The rows of M fall into 4 groups, which share some directions, and each row is roughly a mix of its group's hidden directions.
M, 148 rows:
[[ 10 -21  12 -15   2  10  10 -17   3   7 -12]
 [-13  28   3  12 -13   3   5  -5   5   5  12]
 [  0   2  26   2  14  -6  23  -3  -5  -4 -11]
 [ 14   5   9 -14  -1  -1   9   2  28   9 -12]
 [  1   0  -9 -28  -9 -12  -8 -11 -11   5 -11]
 [ -7 -11  -3  26  -9   0   8   3  18  15  -7]
 [ 17  -9  23  -1  -2  -2  21  -3   8   9  -8]
 [-27  -4  -4  10 -19 -10  -5  11   7   7   5]
 [ -3   1 -10   3  -3  19  19 -14  17  -7 -14]
 [ -6  18  15 -23  12  -6 -10  -3   0  13  -1]
 [ 12 -12  -6  14  -4 -10   8 -27   2 -11   5]
 [-20  17  -4  10 -23   3   1   2   0   6  12]
 [ 18 -13  -3  23 -11   1   5  -4   0  11 -16]
 [ 18   1 -14  -8  10  -6  -1   2 -23 -18   1]
 [ -6   9  16  25  -1   5  17   0  -6 -12  11]
 [ 12   7   2   5  -8  -6  12 -17  20   8 -19]
 [ -2   2 -14  15  -8  -6   5  -6  26  13  11]
 [ 17 -17  -8  -6 -21   2 -15  -2  -6  10  -9]
 [  1   2 -18  20   2   1  -4  -6  25   4  12]
 [-17  -2   4  10  -8  -1  15  21  -6   3  20]
 [-18   1   9 -13 -16  -7  18  -3  15   2 -11]
 [ -9   4  -6   2  24 -13  10  12  19   7  -8]
 [ -5  11   2   1   3   7 -16 -28 -11 -13  -9]
 [ -1  -9   3   7 -18  -8 -15  19  -5  20   9]
 [ -9  -2 -16  -2   9   0  28   9 -10 -13  -5]
 [  0  -9 -13  -3   0  20  -9  13  -3 -10 -24]
 [  5  -3  20 -16  14  -7   3   9  14  14  14]
 [-14 -19   3  25  -2   4   7   9   4  -2 -15]
 [-15  -1  15  13 -14  19  -2  -9   6 -15  -7]
 [  0  17  19   4   7 -23  -8   1   8  13   7]
 [  7  11   3 -11 -15 -13   0 -11   3  21  18]
 [  4   7 -14  10  29  -4  -9  -9  -3 -14  -2]
 [-18  -9  -2   5  -9  15   9   9   7 -16  20]
 [  4 -17   9  -5  13  17   2  -1  19  -5 -18]
 [ 18   8  16  -7   9  14 -10  -2  18  -1  13]
 [  0  -7  -8  -2 -17  -1 -21 -19  -6   9 -16]
 [  5  -7  -1 -19 -24   9  20   5   4   4   6]
 [ -9   5 -14 -10   3  28 -15  -3   0 -13   2]
 [ 27 -19  -7  11 -12  -1   9  -2  -8  -4   1]
 [-18   2   1  12   1   0   2 -10  29   6 -11]
 [ -9  14   2  -2 -22  18   9   6 -15 -13  -2]
 [  7 -17   8  16  -4 -25  -2  -9  -3  -4 -13]
 [ 17  -3 -10  -1  -6  17 -19   0 -11  -7 -18]
 [-20   2   8  -5  14  15  -5   1  15   3 -21]
 [-19  15   5  11   5  -4 -11   1   7  24  -8]
 [ -8 -12   1  -8  11 -11  -8 -13   7 -24 -13]
 [ -9  -4 -11   2  12   9   1   2  -2 -25  23]
 [  1 -11   6 -13  -5 -34  -4  -5  -7   4   3]
 [ -1   4   3 -26  -3 -19 -13  -9 -15   5  -3]
 [-14  17  -7 -10  11  11  -4  17   0 -17   9]
 [ 14   4   0 -15  14   4 -27 -13   2  -4  -3]
 [ -1 -17   1  18 -15 -15 -15   7  -6  10  10]
 [  1 -10  -2  -9 -25  -4   1  13   1  24  -3]
 [ 21  -5 -26   6   0  13   0  -1   3   5  15]
 [  2 -10 -24   1  -9   7  17  17   7  -8  10]
 [ 11   1 -10 -19   4  17  12 -20   0 -13   1]
 [-10  17  15  20  -1 -20   3  -1  -4   5 -10]
 [ -5  14  -7 -12  -2  -8  -7   7   6  21  23]
 [-21   4   8   1  -1   5  16  -8  12 -14 -19]
 [ -5  10  24  -2  -8  -8   5  -9   6  15 -19]
 [ -5   9 -12  -4  -5 -26 -11  -8   1  17 -11]
 [ -7  21   8   2   2  22   6   4   0 -22  -5]
 [ 14 -10 -10 -10  21   1  -4  12  -7 -16 -13]
 [ -9  18  -5  24  -2  -3  -7  -8  -7  20   0]
 [ 19   6  -4   9  -4   6  19  -5 -13 -18  11]
 [ 20   8   6   9  14  15  -5 -19   0   3  14]
 [ 17   1  21   7  14  15  16   4   1  -8   2]
 [ -6   1  23  -8   2   2  -5  -6  14  22 -13]
 [ -3  -7   0 -12 -10 -13   0 -13 -19 -23  -7]
 [  5   1  15  10  15 -12  -9   9  24  12   1]
 [  0  -7 -12  -1  -1   5 -29 -20  -6  -8  -5]
 [-16   7   9 -11 -19  -6  21   2  -2   3 -16]
 [ -8  15   7  -2  -4  -4 -12   3  -6 -32   0]
 [ -9  -6   4  -6 -18  -3 -20   2  -7 -24  -8]
 [ -1 -16  10 -14 -13  -7  -9  -6  13  21  -9]
 [ 13  12  24  13 -15   3  -3 -11  -4 -11  -3]
 [  1   1 -19  -7 -20   5  -8   8 -24  -7   3]
 [-21  11 -24  -4  -6 -16  -1   8  -1  -4   3]
 [ 18 -14   7 -20 -10  10   3  11 -13   4  -9]
 [ -4  -8   8  -1 -16 -11 -28 -11  -2   8  -7]
 [-27   3   4  12  -2  -4  -7   6  24   0  -4]
 [  9  -5  24  14  11  17   9  12   0  -8  -5]
 [ 21 -16  -2  -3  -9  -6  17  -1 -10 -19   5]
 [ -3  -5  -6 -23   3  12   9  18  11  14  10]
 [ -8   1   6  11  24  -4  -3  -2  17   4  20]
 [ 11   3  14  23  12  16 -10 -11   3   7  -6]
 [ -7  -1 -17   4   8   2 -12  -4  -4 -12  29]
 [  3   0   6   2  15   2  -4   3  27  20 -13]
 [  8  11  -8  15   6 -27  -3   4  -2  14  11]
 [-13   8 -21  11  15 -11  -4   5  -8 -18   3]
 [  8 -10  -8  11   1   4  -2  23 -22 -14   1]
 [ -7  12   5  14  -9  22  11  -4  -2  18 -11]
 [ 14  23   6  16  18  -1  15  -4  -2  -2   3]
 [ 13   8 -11  -3 -14  -8   8 -11  11  24  -9]
 [ -4 -23   0 -12  -3   5  15  18   7  -9 -13]
 [ 11  -1  14   5 -18   1   9   6   8  24 -14]
 [ -7 -10  -4   1   7  -9  12  17  12  27   0]
 [ 12 -27  -5  -5  -7  -3 -15  -5  -4   9 -15]
 [ -7  -9 -15 -14 -13  17  15   0   4 -15  11]
 [-18  -5 -14  15   0   0  -8   5  13   6  22]
 [  9   3  -7   8 -12  18  -2  21 -21  -1   6]
 [-11  -2  26  -1  -7   8 -18 -11  -8   6 -11]
 [  9   5  30  -1   4 -17  -4  -4  13   6  -1]
 [-13  -4  -5  -8 -23 -15  -8 -17   1  12   7]
 [-13   6  11  13  -1 -11 -15  -6  26   8   1]
 [ -3   7  -2  -4   9  -1  23   2   7 -20  21]
 [ 10 -11  -7   6  -8   6 -22 -15  -9   1 -20]
 [-19  -4 -10 -23  -7   2   7  15  -9 -13  -2]
 [-18 -19  -7   8 -14  -3  19   5 -12   1  -2]
 [  3  13   0  23   8   9  -8  -2  11  23   5]
 [-12 -13  -3   1   7   6  13  22  13  17  -9]
 [  5  -7 -13   6  11  -5  13  28 -13   7   3]
 [ 19  -9  -8  -4 -18 -10  14   3 -12   3  18]
 [ 18  -9  20  -9  -1  -4  25   3   5  -7  -3]
 [ -5   3   8  28   8  -4  -3   8  -2 -23   1]
 [-13  11 -24   6 -10 -13   5   1 -16 -11   1]
 [  4   0  25  23  -2   9  -1  10   5  12   9]
 [  8 -20 -10  24  -3   7 -12  -8 -11  -4  -7]
 [  5  10  -8 -20 -20  -4   9   6 -20  -4   4]
 [  8  -4  -7  24   1  -8 -11  20   1  17   5]
 [ -2  -6  -9 -12 -28  12 -11  11  -9   1  11]
 [ -3   6 -12  -6  -5   8 -27 -15   1  -3 -18]
 [-10  24  14  -5  25   0  -3   6  -5   5   1]
 [  4  13  17  18   0 -12  23  -6  -7   0  -9]
 [-18  17  -3  23 -17  10   0   7   2  -1   1]
 [-17  22 -10   3   0 -10   3  14  12  12  11]
 [  4  12   3  22  20 -17  -5   7   2   3  12]
 [  0  -2  14  -5   2  -7  22  22  -6  10  14]
 [-18 -16  -3  -6  -6  -3 -10 -14  -8   2 -24]
 [ -1   7  20   0   5   2  27  -6  -3   0  19]
 [-15  -3 -14   5   4  14 -28  -3   1 -10  -5]
 [ -7  15  12   4  -2 -13 -17 -23  -9   3  -6]
 [ -5   0 -14   4  17  -7   5  31  -3  -4   2]
 [-18 -10  11  -8 -11 -15  -2  -7  12  12  18]
 [ 19 -11  -4 -14  -1  -2  21  -2  -3  16  14]
 [ 18 -11 -22  10  -9  11  -9   6   0  15   0]
 [  3  -5   3  11   0 -12  -4  18  -1  12 -28]
 [-21  10  20  -7   6  -7   8 -11   3 -13 -12]
 [ -4 -11  14  13 -13  16 -10  11 -10 -17   8]
 [  7   6 -21   4  -1  11 -13  -1 -19 -19   2]
 [  8  -7  10  23  -7  20 -12  13  -6  -5  -4]
 [ -3  10 -13  -9  13   2  10 -18   4 -19  16]
 [-27   5   1  22  10   0  11  -1   9  -6   2]
 [  6 -15   5 -12  20  10   7   8  21  -7  -6]
 [ -5 -26  -9   0   1  -6 -13   0   2 -10 -22]
 [ 18   6  13 -14 -10  -7  18  -1 -10   5 -17]
 [ 20 -19   0  15  12   1 -13  -8  13   6   6]
 [-12  21  -9 -10   3   9 -22  -1  -9  -4 -11]]
Each list below has three rows that fit no group; the rest each fit one group, if only roughly. Name those rows in the order they come.
  k373: [ -2   7 -16   0  22  -2  14  -6   6 -23  -2]
  k425: [-10 -14  14  12  -4  14   4  24   0 -10   6]
  k947: [ -4  -5  -2  17   5  30  -8  -1 -11   2 -11]
  k607: [  2  12  -4 -13 -10   7 -19 -21 -13   0  11]
  k665: [ 11   0  22  12   8  14 -14  -8   8 -15  -5]
  k188: [  2  -8  -4  12  -1  18  20  21   9  -4 -10]
  k520: [  2 -25   0  -5 -18  -1   5 -15  -5  18  -1]
  k726: [  3 -15 -10 -17   8  -6 -10  -6 -24  -5  -9]
  k396: [-10  14  -5  13   5  19  -5  -9  23   6   3]
  k583: [ -3  26 -18  -8  -2  14   1 -13   0  -5 -11]
  k315: [ 10  -9  -4  18 -11 -18   6 -10 -21   7   6]
  k947, k726, k396
  k662: [-25  12  -1  -3   5 -10  10 -15  11 -15  -2]
  k508: [-10 -19   2  21   4   6 -15   6  14  12   3]
  k255: [ 24  -3  24  -5   4  -8   3  -4   2  -5 -16]
  k601: [-10   4   7  -1  11  20   0  12  10 -22 -12]
  k596: [-24   8 -19  -6  13   4 -12   2  -6 -11  -7]
  k122: [ -5   4 -11 -12   2 -19   7  25  -4  -6  13]
  k36: [ -5 -13   6  11  27  13   7  10  11  -5  -4]
  k434: [-28   9   2   2   6   7 -18  11   8  -7   9]
  k284: [-15   3  21  -3  13  -1   5  13  12  19   4]
  k625: [ 16   2   0 -14 -12  19  -3   7 -16  11  15]
  k255, k36, k434
  k250: [ 14  -4 -21  -9   3   6  11  17  10  14  10]
  k932: [  5  -9  -3  -8 -23  -3  -3 -19  -9  -5 -21]
  k892: [  3  -3  12 -14 -21  -6 -11   2  -8  22  10]
  k957: [ -1   0  -5   1  -8 -11 -29 -11  -3  19   6]
  k11: [  5   5   6 -10 -12  -7   3 -21   2   6 -27]
  k528: [-12   2   6   2 -21  -2  18   9  16   5  17]
  k269: [ 14   6 -16 -10  -1 -14 -11 -12  -3  14  19]
  k992: [ -9  -7   1   7   2 -10   2   6  26  10 -21]
  k785: [ -1  11 -23 -14  -3 -11 -14  13   3  14   4]
  k527: [ -7   5  16  16   7  -6  13  16   2 -10  19]
  k776: [ 11  -1   5 -11 -10 -14  22   9  -7  10 -18]
  k631: [  3   5 -13  21   2  -6 -14  -7 -10 -24   3]
  k250, k992, k776
  k861: [ 18  -6  12  -9 -13   7   2  -7 -26   3  -5]
  k973: [ 14  -3 -13 -21   6  18  -7  12  -5  -3 -12]
  k967: [ -6 -11 -10   7 -21   8  21  -9   2  -6  13]
  k365: [ -9  21 -11  -5   0  12  -9 -15 -19 -10   3]
  k83: [ -3   1   3 -15  -9   5  -2  -1 -22  -8 -26]
  k116: [ -2  14   1 -11  13 -17 -10  -3  18   7  17]
  k190: [  2  20   2  -6  13   9  -1  -6  -6 -28   6]
  k173: [-5 26 16 -1  3 14  0  2 11 17  5]
  k657: [-18  -7  16 -12   5   0  -8 -20   1  -9 -14]
  k153: [-10  16 -15  -1  -8   0  17   5 -20   9  12]
  k730: [ -9  -4  10  24 -11 -17   5   0   2   9  17]
  k811: [ 12  14 -19 -24   4   1   9  -6  -8   3 -10]
  k822: [-32  -1  -1  -1 -13  -8   2   7   5  -9  13]
  k106: [-13  -1   3  32   7  -8 -10   8  -4   5   6]
  k622: [  3  -4 -17   1  -3 -30 -15  -9  -1   8   0]
  k861, k967, k106
  k970: [ 18   0  -8   4  11  -8  -8  18 -10   1  22]
  k446: [-10   1  14  -6   5   4   9   0  -5 -22  25]
  k565: [  1  -8   1  10 -12   0  25  -7  14 -13 -15]
  k768: [  4  16  -7  -9   8 -25  -4   2  10  17   9]
  k536: [-16  -5   6  11  -8 -13  11  -7  15  23   4]
  k199: [  9 -16  12 -19 -19  -6  11   8  -1  13   4]
  k764: [  0 -13   1  20  -8  17   0  19  -2  11 -13]
  k805: [  3   6   4  15   9  16  19 -15   0 -19   0]
  k501: [ 2 -2  8  7 14 24 -6 14 13 -7 14]
  k34: [ 16   8   8   7   6  22 -14 -18   9   4   3]
  k694: [  7 -13  -2 -22  22   8 -10   3  -2 -14   3]
  k389: [ 7  6 -5  5  9  5 -2 31 -6 11 15]
  k282: [-13  -5 -16 -16   4 -13  -9  11  19  12  -1]
  k403: [ -2  -7   3  14  12  -2   9  30  -1 -13  -3]
  k805, k501, k694
  k194: [-13   2  -4 -15   2   0   6 -18   1 -17 -23]
  k982: [ 12  10  15   9 -13 -16  17  -6 -12  11   4]
  k402: [  4 -12   1  -2 -26   4 -13 -22   5  -7   4]
  k102: [-10  11  27   0  -3  -9   0 -19 -13   3   3]
  k298: [  0  -2  -4   6 -14  10 -18  13 -25  -7  -8]
  k669: [ 27  -3  12 -13  10   3   5   9 -15  -1 -11]
  k814: [ 15  13  -3  -5  17 -27   0   1  -5   7  -4]
  k639: [-12  11  -6  -5  18  -8  14  -9   6 -22  -6]
  k237: [  4 -25  17 -15  10  -4   7  -6  12  12   0]
  k246: [ -1  -2   6  -1  -9  19 -24   4  -4 -22  -4]
  k551: [-12  -9   3 -21 -14  -6 -13  16   6  14   3]
  k944: [ 17 -12   8   2  10  -3   2 -21   8  20  -9]
  k402, k102, k298
  k802: [-14  18 -17  -9 -17   0 -11 -12   6   0 -10]
  k242: [-18  -4  -6   3  -9  10 -14 -16   2   0  24]
  k189: [16  5 -7 23 13 -2 -2 10  6  5 20]
  k140: [  2  10  -2 -21 -17  -9  14 -16   7  13  -1]
  k181: [ 13  -6  -4  20  15 -11 -18  -2 -12 -10   4]
  k833: [  4   4  10 -32  -3  -8  -2   7   8   5  14]
  k198: [  4   3  29   5   1  10   1  -9   1   8 -21]
  k769: [-11   8 -16  10  -7  26  -7   4  14  -7   4]
  k561: [ 10  25  -8   0  15   7 -12   3 -18  -6   3]
  k720: [  0   6   4 -18 -32  -2   1  -5   4  12  -2]
  k181, k769, k720
